First come named turns, each shown by rows before and after it. For each pair of rows after them, which turns, in which order, take the first row to the second? The first pair is done for you.
nire (before -> after):
[  1 -23   7  -7  10  -5  -3 -10  -4]  ->  [ -6  -7  -8  17   2 -23  -2   8   2]
[-19 -14  15 -16  13  14  -1   0 -13]  ->  [-21 -14   3   5  -6 -11  -6  26 -11]
[ 48 -29 -11   6  17 -12 -10  -7  -7]  ->  [ 33   7 -21  31  20 -19   6   7  11]
zuseb (before -> after):
[ 3 10  2 -4 12 21 -2 33 -1]  ->  [-11  29  -4   7  -4   7  -4  29   8]
[-15  56  -4  29 -12 -12  16 -42  30]  ->  [ -5  -6  29  22 -32  25  16 -60  18]
[ 16 -24  10 -16   5  19 -15 -10  -5]  ->  [ 16   6  -9 -19  31   3 -15   7  -3]
tisu (before -> after):
[  0 -42 -18   9  34  -5  14  32 -17]  ->  [ -2 -41 -16   5  37   0  14  29 -15]
[ 27 -36   9  -1 -22  15 -15 -15  -1]  ->  [ 27 -33   2   4 -31   3 -20  -9  -1]
[-45 -13   5  -2 -35  -8 -10  26   3]  ->  [-27   7 -16  21 -30 -25  -5  35   6]
Now pairs of rows:
Between the rows of a pair lie 2 to 4 turns.
[ 12 -16 -10  32 -26   5  -4   3  15]  ->  [ 12   1  -6  19   7  34  12 -13  21] | nire zuseb
[-24  14 -14  -3  22   3 -22  34  11]  ->  [-25   7 -10 -16   1 -13 -40  21   5] | nire zuseb nire nire
[ 35  -3 -12  73   0  14  20  -5  -4]  ->  [ 30 -31  -5  72 -20   6   9   7  -9] | nire tisu nire tisu
[  1 -25   3 -17  10   4  -8  19 -11]  ->  [ -4   6 -10  11  19   3   7  30   4] | nire tisu
[-36 -24   9 -12 -41 -23 -22  11   4]  ->  [ -4 -46   6  10 -45 -13 -18  12  -3] | tisu zuseb
[-28 -14  20  12 -11  24  29  33  15]  ->  [-25  -9  10  23 -19   5  26  41  16] | tisu tisu
[ -9  37 -27 -23  22 -14  -3  19   8]  ->  [ 13 -49   6 -20 -13  17  -9  10 -12] | zuseb zuseb tisu zuseb
[ 44 -21   5 -11  19  26  12 -13  -4]  ->  [ 12  31 -10  36  -7   7  27  -6  27] | nire nire zuseb
[21  9  2 26 45  7 18 12  7]  ->  [ -5  23  18  33  10  11  19 -23  25] | zuseb tisu zuseb
[ 12  14 -16 -19 -19 -27 -16 -13   0]  ->  [  1  13  -7   0 -38 -15  -6 -22  10] | nire zuseb nire
[-15  46  -6  32 -35 -26 -12  -9  37]  ->  [  8 -24  13  -7 -55 -31 -44 -21   3] | nire nire
[-55  28  12 -60 -23 -50 -44 -30  -5]  ->  [-24 -32   2  34 -79 -52 -34  27  -5] | zuseb nire zuseb tisu
[32 -2 -8  1 23 34 25 14 18]  ->  [  0 -36  15 -29  -6  33   3  17  12] | tisu tisu
[ 14  41 -26  14  20 -23  39   0   1]  ->  [ 14 -27  16  13 -32  14  34 -35  -4] | zuseb zuseb
[-10  35   7  -7  38  32  16  -6  18]  ->  [ 26  -9  14 -20  41  40   4 -12  -4] | nire nire tisu nire
[ -6  18  22   4   7  29  26 -46  15]  ->  [ 10 -54  18 -18   1  14   0  13 -20] | tisu nire zuseb
[-28 -19  -5  11 -28 -20 -12  41  -5]  ->  [-55  14  16   2 -14  20  11   1  18] | nire zuseb tisu
[ 49 -19  -1  24  15  26   6  12 -14]  ->  [43 -4 -4 30 21 31 13 13 -7] | nire nire
[-16  41  -7  -5  43  35  24 -30  15]  ->  [-24 -40  15 -24 -45  -3 -32 -25 -13] | zuseb tisu nire
[-10 -46  27 -57  -5  -3 -37   5 -29]  ->  [  4  60 -26 -21  44 -35 -12  12  -3] | zuseb zuseb tisu tisu
[ 24  24  -4   7  26  14  15 -38   8]  ->  [-13 -15  26 -31  -7  17  -6 -39   2] | tisu tisu
[  9   9   7 -35  39   8  -7   6 -15]  ->  [-16  36  -1 -15  33   0   1  18   1] | tisu nire nire
[  5  27   6 -43  55  13   8 -34  -4]  ->  [-14 -23  17   9 -62 -27 -23 -28   1] | zuseb nire nire zuseb
[ 25  -5 -12  13  -3 -25 -14   5 -25]  ->  [  3  25   3   6  20  16  15 -26  -4] | zuseb nire tisu
[ 18  27  -3 -29   8 -31 -18 -57  10]  ->  [ 36 -38  21 -24   3  14  -7 -50  -6] | nire nire zuseb zuseb
[  3  35  26  13  -2  13   7 -41  13]  ->  [ 12  -3  30 -27  33  32   3 -17 -11] | zuseb tisu zuseb
[ -9 -12   4  19  -4   1   4  19   8]  ->  [-11 -21  12  -6   1   7  -2   9   1] | nire zuseb tisu nire
[-3 29  2 49  8 -6  3  9  1]  ->  [-12  40   4  -6  31 -17 -15  -5  -7] | nire tisu zuseb zuseb
[-20   7 -10  25 -32 -11   4   9  11]  ->  [ 17 -39  -7  -5 -14  -1  -9   7 -17] | nire nire tisu zuseb
[-22  27  17  32 -31  17  26 -41  23]  ->  [-18 -38  36   1 -35  36  14 -28   0] | zuseb tisu
[ -9  -8   7 -39  -7 -17 -19  -3 -29]  ->  [-25   6  16   9 -44  -3  -1 -20  -6] | tisu zuseb nire zuseb
[  1 -40   1 -10 -12  -1 -16  -3  -8]  ->  [ 12  -6 -26  12  -3 -28 -12  14  -2] | tisu zuseb tisu zuseb
[-26  -7  -2   8 -35 -31 -12   8   4]  ->  [ 12 -23 -19   3   8 -24  -8  36 -13] | zuseb tisu zuseb zuseb
[ 28   3  -7 -25  43  -8  -8  51 -18]  ->  [12 57  0 -7 48 12 17  4 11] | zuseb tisu tisu
[-33  30 -20 -18   8 -56 -43  22 -15]  ->  [ -1  35  -8 -46  59  -8 -25 -23 -23] | tisu nire
[-22  47  -4  -9  13 -13  31 -13  25]  ->  [-26   3   8  13 -48 -25  17 -12  22] | zuseb nire nire
[-15  13  -1  23  -8  18  15 -17  13]  ->  [-18 -17  12   8 -13  28   7 -14   3] | zuseb tisu
[ 21  32   9  11   2  26  12 -79   9]  ->  [ 15  49 -25  65 -14 -15  16 -14  19] | zuseb nire nire
[-36 -41   9 -37 -13  10 -21 -43 -16]  ->  [ -8 -20 -24  66 -40  -5   5 -11   3] | nire tisu zuseb tisu
[-16  26  14 -22  17  28   5 -19  13]  ->  [-35  36   2   0  -1  -1  -2  21  18] | tisu zuseb nire nire
[ 17  34 -13 -29  20 -11  -6 -47  -4]  ->  [-20  53 -16 -13   5 -22  -2 -29  15] | tisu tisu nire nire
[-23  31 -18  12  12 -22   0  37   1]  ->  [ -4 -26  -2 -21  -4 -23 -26  26 -25] | nire nire
[ 30   3   1 -21   4  35 -11 -46 -17]  ->  [ 42  -4 -26  -9 -12 -19 -37   3 -29] | zuseb nire
[-14  27   3  30 -50 -64  11 -49  12]  ->  [-13  25   4  67 -38 -29  43 -29  22] | zuseb tisu nire
[-32  -7   7 -19 -28 -15 -23   4   2]  ->  [-11 -22  -4 -12 -22 -22 -25  23  -9] | zuseb tisu
[  5  18 -19 -36   6 -32 -32  21   1]  ->  [  2 -26  14 -33 -34  -8 -34  -5   1] | zuseb zuseb
[-45 -30  15  -6  10  30  22  64  12]  ->  [-49 -22   2 -19  -9 -21 -12  73   3] | zuseb nire tisu tisu
[-39  56 -17 -16  16 -29   3  -1  19]  ->  [-36 -40  28 -20 -47  -3 -14 -22  -1] | tisu zuseb zuseb tisu
[ 25  20 -31  18  -1 -44 -16   9  -1]  ->  [ 24 -14  13 -12 -17   4 -14 -56  -8] | zuseb nire nire
[  5  46 -12   0  38  21  15  -5  -1]  ->  [-43  -5  15 -40 -17   2 -21   8 -11] | tisu tisu tisu
[ 13  -8  -2 -29  15 -25 -22   4 -20]  ->  [ -8  36  -9 -14  16 -27  -9  -3  -1] | zuseb nire
[25 -4 24  2  8 24 22 -4 13]  ->  [  8 -17  19  15 -25  -6   5  25  14] | tisu nire
[-37  -8  27 -23  16  19   9   2 -10]  ->  [-48  22  11 -12   6 -12   2  12   1] | zuseb zuseb tisu
[  3 -30  22 -21 -10  10   0  12  -6]  ->  [ 7 22 -8 -2 25  2 19 28  8] | tisu zuseb tisu nire
[ 20 -31  30 -18 -21 -11  -9 -63   4]  ->  [ 27 -46  20 -51  14 -12 -16 -29 -14] | zuseb tisu
[-15  23  25  21  34  40  30  -7  -4]  ->  [-43 -24  26  -9  -7  -5 -15  35 -23] | tisu zuseb tisu nire
[-63 -41  34 -50 -14  25 -17   3  -6]  ->  [-84  21  21 -23   8  35  13   3  22] | nire nire
[  9   3 -11   7  55  13  26  54 -12]  ->  [ 18 -22 -13   6  36  -2  12  66 -22] | nire nire
[ 26 -27  10  14  15  49  23  -6  -1]  ->  [ -2 -29  -4  40 -28   6   8  37   8] | tisu nire
[ 19  51 -18  36 -20 -42  -9 -28   1]  ->  [ 59  14 -18   1  52  -2   1  -2 -28] | zuseb zuseb zuseb
[-35  -2  12 -10   3  19  -4  -1   6]  ->  [-31   5  -4 -15  12  -1 -11  22   3] | tisu zuseb zuseb zuseb
[ 12 -24   5 -13  29  19  10  -3   1]  ->  [-24 -13   6 -31  15  -5  -7   6   5] | zuseb tisu tisu tisu
[-38 -21  12 -37  -8   4 -14  -3  -2]  ->  [-38  11 -12 -33  16 -13 -12  20   2] | zuseb zuseb nire nire
[-39  23   4  11 -14  -2   1   9  17]  ->  [-21 -11   1 -15  20   8  -3  40  -4] | zuseb zuseb tisu zuseb
[-10  26  -4  15 -39 -44 -17 -35   8]  ->  [ -9  12  -2  51 -47 -24   2  -8  16] | zuseb nire
[ 39  -7  -1  15  20   4  10  -4 -22]  ->  [ 16  11   3 -14  41  10  11  -9 -17] | tisu zuseb tisu
[ 33 -45 -13 -38  13 -14 -30 -11 -35]  ->  [  5  50 -32  29 -12 -39  -4 -37  13] | zuseb nire zuseb tisu
[ -5  27  -7  34 -12  -1   9 -14  16]  ->  [ 22 -16   6  17  15  34  15  -7  -5] | zuseb zuseb
[ 22 -21   8 -16  16  17   8   3 -18]  ->  [ -2   2 -10  18  -6 -15   8  37   1] | tisu nire
[  1 -18  13 -10 -21 -23 -19 -11 -11]  ->  [ 17  19   7  14  -2  -8   2 -36   6] | tisu tisu nire zuseb
[ 40 -34 -12 -14  21 -12 -18  20 -10]  ->  [ 27 -11  -4  32 -36 -17 -15 -25  16] | zuseb zuseb tisu zuseb
[  7  21 -13 -34  38  -5 -10  -2 -14]  ->  [  6  34 -19 -18  43  -4   0   5  -6] | nire nire tisu
[-30  20   4  -4  -4  -3  -4  27   2]  ->  [-30  20  11   1   1  20   9  20   7] | zuseb zuseb tisu nire
[-45   7  35  -9 -12  55  26 -31  29]  ->  [ -4  13 -31 -30  48 -18  -2  64  -6] | nire zuseb zuseb
[ 28  14 -21  -7 -25 -65 -43 -23 -18]  ->  [ 48  47 -26  -3  22 -29 -13 -49 -10] | tisu nire
[  0  -5 -18 -23   0  24   2   9 -15]  ->  [ -7  -4 -22  -3 -28   6  -5  17  -8] | nire zuseb zuseb
[ 10  24 -20  18 -18 -13  16 -28   3]  ->  [  5  10  -1   0  -7  17  22 -43   1] | tisu tisu
[-44  -4  14 -50  27  10 -13  12 -11]  ->  [-56  27  13 -36   9  -4 -11 -14   4] | zuseb zuseb tisu nire
[-18 -44  17 -38  13  32  -2  20 -19]  ->  [-24  43 -32  -8  15 -32  -6  32   5] | zuseb nire zuseb tisu
[-34 -13  26 -12 -42   6  -2 -27  11]  ->  [-18 -51  16  -6 -43   1  -8  14  -6] | nire zuseb tisu
[-46   6  18  18 -21  30  15  15  22]  ->  [-37 -24  17  12 -39  16  -2  24   8] | nire nire
[ -1  18  -4 -27 -10 -39 -35 -40  -9]  ->  [  2 -34  17  11 -49 -12 -21 -28  -6] | zuseb nire zuseb
[-28  14  -3  16 -15 -17   3  24  17]  ->  [-17  19   8   8  17  23  27   4  18] | tisu tisu tisu
[ 23 -55  -4 -11  10 -15 -11  10 -25]  ->  [ 26 -18 -24  -2  38 -28  -3  26 -16] | zuseb tisu tisu nire
[ -3   5  -2 -41   0   8 -19 -76  -3]  ->  [-18  65 -40  10  17 -14   6 -24  23] | zuseb nire nire
[-27  -1  43 -26  47  42  -1 -28  -1]  ->  [-43 -52  41  -2 -13  -3 -29  32  -8] | tisu nire zuseb
[ 30   4  -8  42  -7  17  37 -14  13]  ->  [ 49 -24 -17  31  -2   6  25   9  -6] | nire nire zuseb
[ -3 -21 -37  20 -13 -14 -35  23   1]  ->  [-29  21 -20  27  -6  23  -7 -25  30] | nire zuseb
[ 50  -8 -55  23  33  -7  -3  16 -11]  ->  [ 29 -35 -15 -22  47  48   5 -13 -13] | tisu tisu
[ 14  28 -33  -5   5  -9  -4 -30   1]  ->  [  5  21 -18  -9  -6   5  -2 -43   6] | tisu zuseb
[ 32  13  22  15   2  12   2 -64  22]  ->  [ 51 -14   7  31 -26 -21 -14 -38   9] | nire tisu
[-12   4   2 -15 -54 -45 -43 -30  12]  ->  [-19  26 -20  46 -40 -38  -9  26  30] | zuseb nire
[-19 -23  14  -7 -10  -6 -20  18 -13]  ->  [-20  -2  -1  -8   9 -18 -18  33 -12] | zuseb zuseb
[-21  17  18 -32  12 -18 -12  -5  -7]  ->  [-11  24   1 -11   4 -41 -17  12 -10] | nire tisu
[ 20   1 -11  23   6 -13   5  34   6]  ->  [  8  24  -9  31   2 -11  15  16  17] | tisu zuseb
[  2 -24 -18 -45 -11 -29 -22  57  -9]  ->  [  7  53   0 -36  21  23  20 -45  22] | tisu tisu zuseb nire
[ 24  12 -20 -22   6 -22 -18  -8  -5]  ->  [  2  26 -17  13 -22 -22  -7  -6  14] | zuseb zuseb nire
[-15 -15  -1 -31   5 -12 -21   0  -7]  ->  [-25  22 -14   8   3 -18  -5  13  12] | tisu zuseb zuseb nire
[ 23  76 -30 -46  49 -43 -12 -21  -4]  ->  [ -2  45   7 -88  49  -6 -13 -43  -9] | tisu tisu
[ -1  21 -25 -27  53   3  13  56 -21]  ->  [-23  72 -14  -1  34  15  33   0  12] | zuseb tisu tisu
[-38  23 -19 -12  47   1  26  29   4]  ->  [-60  -1  -4 -30  19  -9  10  32   0] | tisu tisu tisu
[-62 -23  45 -28 -14  51  10  -2  16]  ->  [-55  -2   1  20 -58 -38 -17  44  16] | tisu tisu
[ -4  10 -16   5  45  11  18  50  -1]  ->  [-25 -13   9 -25  37  29  12  38  -5] | tisu tisu
[  9  -8  11 -43   2   0 -19 -25 -17]  ->  [ -2  46 -17  -1   4 -28  -8  -3   2] | tisu tisu nire
[-7 17 -9 21 24 11 23 34 15]  ->  [  1 -12 -10 -17  23 -14  -6  45 -10] | tisu nire tisu zuseb
[-13  50   3  23 -12  13  17  -4  25]  ->  [  2 -21  20  17 -56   8  -6  -6   2] | zuseb nire tisu
[-31 -52  43 -24   9  52   9   7  -6]  ->  [  5 -23 -21  -9  39 -25  -9  75 -20] | zuseb nire tisu tisu
[ 26 -29  -7  25  -3  24  15  -1   4]  ->  [  5 -13  -5  35  -8  24  19   9  18] | tisu tisu nire tisu
[ 12 -22  -3  21 -38  24  37  -9  22]  ->  [ 27  27 -41 -14  24 -12  27  14  12] | zuseb zuseb nire zuseb
[-20 -22   6  11 -29   8  13  -2   2]  ->  [-10 -35   2  -3  -7   9  12  20 -13] | zuseb tisu
[-24  24  13 -28  20   2   5  -2   8]  ->  [-15  33  -9   4  11 -21   4  25  11] | nire nire tisu
[ -8 -46  40 -49  54  37  16 -22   7]  ->  [ -4 -24 -19 -24  26 -75 -26  54   0] | zuseb tisu nire tisu
[-39   6   0 -42  -3 -32 -22  30  12]  ->  [-16 -38   7 -24 -26 -27 -29  34   0] | zuseb zuseb tisu zuseb
[  3  38   7 -16   6   8   9 -76   1]  ->  [ 50  14 -27  22 -13 -36 -10 -42 -17] | nire tisu tisu
[ -4  42   1  19 -26 -24   7 -12  -3]  ->  [ -4  11  10   0 -43 -30  -9 -13 -14] | nire tisu nire
[-19  10  -7  31 -28  15  10 -25  13]  ->  [-22 -38   5 -22  -4  26  -4   6 -11] | zuseb zuseb tisu tisu
[-66   1   2  -1  -5 -23 -24  12  19]  ->  [-40  37 -22  16  18 -35 -15   6  23] | nire tisu tisu tisu
[ 26  -6 -14  18   2  -7  23  15  13]  ->  [ 15 -21   6  -4  10  22  28  -1  11] | tisu tisu
[ 56 -51 -14 -10 -27 -30 -43   2 -14]  ->  [ 64   5 -32  32 -33 -39 -24 -21  10] | tisu tisu zuseb zuseb
[-31  10   5 -15  15  18   7  36   5]  ->  [-32 -14  20 -15  -2  30   5  24   6] | zuseb zuseb zuseb
[ 36  -8 -10  41  -6  12  20   1   2]  ->  [ 32   2 -11  39   7  18  26   8   3] | tisu nire nire zuseb
[-24 -10  24 -15  18  30  19   4  12]  ->  [ -9 -34  17 -33   6   3  -6  16 -10] | zuseb nire
[ 23 -17  16  25 -80 -15 -17 -47   5]  ->  [ 34  67 -43  17   7 -55 -10   8   8] | zuseb zuseb zuseb
[ 9 -5 -2 41 -9  0 18  6 11]  ->  [ 5  5 -3 16 28 15 27  8 10] | tisu zuseb tisu zuseb
